(in the rows, 128 means zero)
Rotation paths and how fast each direction turns (degrees a step):
Each turn is a multiple of 5 degrees from 10 to 175, or 0.
Each row of a path follows its step; steps can be skipped.
Rotation 1:
step 0: [134 130 134 120 117 115 125 123 141 130 131 122 128 119 129 134 125 134
 109 133 138 124 122 126 129 125 144 134 127 134 129 117 129 118 118 135
 114 127 130 141 135]
step 1: [135 137 130 131 113 119 127 117 120 133 128 132 123 128 120 139 132 126
 136 136 128 124 134 138 137 125 141 135 122 136 139 120 109 118 132 122
 139 126 122 136 129]
step 2: [132 120 121 118 126 119 125 120 112 142 137 143 131 122 138 124 134 138
 120 128 127 128 136 134 132 119 130 140 131 140 121 130 132 119 120 130
 142 130 131 123 138]
step 4: [136 133 129 115 107 126 138 130 129 135 131 128 126 128 124 131 145 126
 130 133 127 129 142 132 140 123 137 121 130 125 137 121 124 108 137 128
 129 123 125 138 125]
step 5: [133 129 124 127 126 116 131 132 118 142 132 132 128 124 125 122 129 140
 115 131 135 134 141 130 136 115 133 141 145 135 129 117 119 123 122 122
 125 128 128 113 132]
step 7: [142 136 136 113 114 130 132 120 129 126 130 129 134 118 130 131 140 130
 126 126 127 137 138 139 138 126 133 131 132 123 135 122 127 130 125 129
 142 116 115 141 140]
step 8: [137 128 124 122 128 126 133 129 124 139 121 130 124 119 130 128 132 131
 117 113 140 134 130 129 140 127 143 132 131 141 121 119 119 112 116 121
 128 120 139 123 136]
step 11: [142 132 132 127 126 134 121 132 128 138 129 134 130 117 126 130 131 128
 115 117 151 123 140 127 136 125 139 124 142 138 128 124 129 125 122 135
 118 116 124 125 124]
step 12: [138 134 126 122 104 115 119 125 125 122 110 127 123 139 120 133 140 129
 124 127 135 119 136 129 126 124 137 135 129 127 132 120 135 121 130 123
 122 121 129 122 137]
Directions:
[130 132 133 129 123 127 134 127 125 122 126 127 128 132 130 133 126 128
 129 132 130 125 128 127 124 131 130 128 128 127 130 128 130 128 128 130
 128 129 132 129 127] : 125
[124 128 129 132 128 128 124 130 133 125 127 131 127 132 129 134 133 128
 122 128 126 128 125 128 129 130 125 129 131 131 127 126 129 126 126 127
 129 127 128 129 125] : 125
[127 125 127 125 125 125 124 129 130 126 125 126 126 127 127 126 127 129
 124 131 129 127 122 128 122 127 127 132 127 122 126 128 133 127 131 129
 127 130 128 127 131] : 115
[126 124 128 126 125 128 127 130 130 128 120 122 128 128 128 129 127 129
 128 127 128 129 131 132 129 128 132 126 128 130 129 126 123 127 130 125
 124 130 131 130 126] : 95
Rotation 2:
step 0: [128 119 116 118 116 125 138 119 128 124 124 127 114 128 131 122 147 127
 137 126 123 131 123 123 132 118 124 120 126 132 120 137 138 119 139 129
 127 143 125 127 126]
step 1: [116 131 133 116 125 138 132 120 127 131 112 144 133 122 115 130 139 130
 148 126 125 131 126 126 127 123 130 134 116 132 137 127 118 131 129 122
 126 127 135 135 130]
step 4: [131 100 117 141 123 125 138 121 129 137 125 138 128 128 124 125 124 129
 133 136 123 133 131 122 125 127 132 126 126 130 125 136 137 128 139 132
 117 123 143 128 129]
step 5: [112 124 136 121 125 126 121 122 115 118 130 138 128 123 125 130 119 109
 135 136 117 131 125 134 134 131 133 129 130 124 140 132 128 132 142 127
 127 125 133 141 120]
step 6: [133 122 140 118 113 117 124 130 134 130 134 118 137 126 129 130 125 129
 130 136 124 139 138 123 138 134 114 123 113 123 121 123 128 135 143 125
 121 132 125 133 134]
step 8: [137 125 124 129 119 117 140 127 124 133 117 141 127 122 114 118 127 132
 131 127 133 129 135 117 128 118 118 131 138 123 129 129 122 146 133 129
 126 126 126 136 113]
step 9: [110 119 125 123 120 122 131 133 126 115 135 133 127 122 121 131 136 122
 118 135 130 128 123 124 129 121 129 127 122 129 134 133 112 126 138 126
 130 141 121 116 111]
step 10: [132 126 131 118 120 132 132 126 129 130 118 115 139 132 125 130 139 137
 129 125 114 127 135 115 121 127 134 126 110 128 133 121 129 128 144 135
 137 124 133 125 116]
step 11: [122 118 121 134 137 131 136 127 113 129 115 126 128 129 118 131 141 126
 125 130 105 134 130 123 139 126 133 141 127 127 124 129 129 132 131 125
 125 130 116 126 140]
Directions:
[128 129 130 130 124 129 129 128 130 126 127 129 127 125 131 127 132 135
 128 131 125 128 131 128 125 129 129 126 127 132 129 132 133 128 127 127
 133 128 132 125 132] : 110
[130 133 129 127 127 129 131 124 126 126 128 127 126 126 130 128 129 124
 126 125 126 127 132 127 128 127 129 125 132 127 126 128 131 124 132 130
 131 122 125 133 124] : 140
[128 129 132 134 127 128 129 128 133 125 126 122 129 129 129 129 128 128
 123 122 126 125 126 127 128 127 126 131 126 127 131 127 128 130 132 126
 126 129 128 131 133] : 90
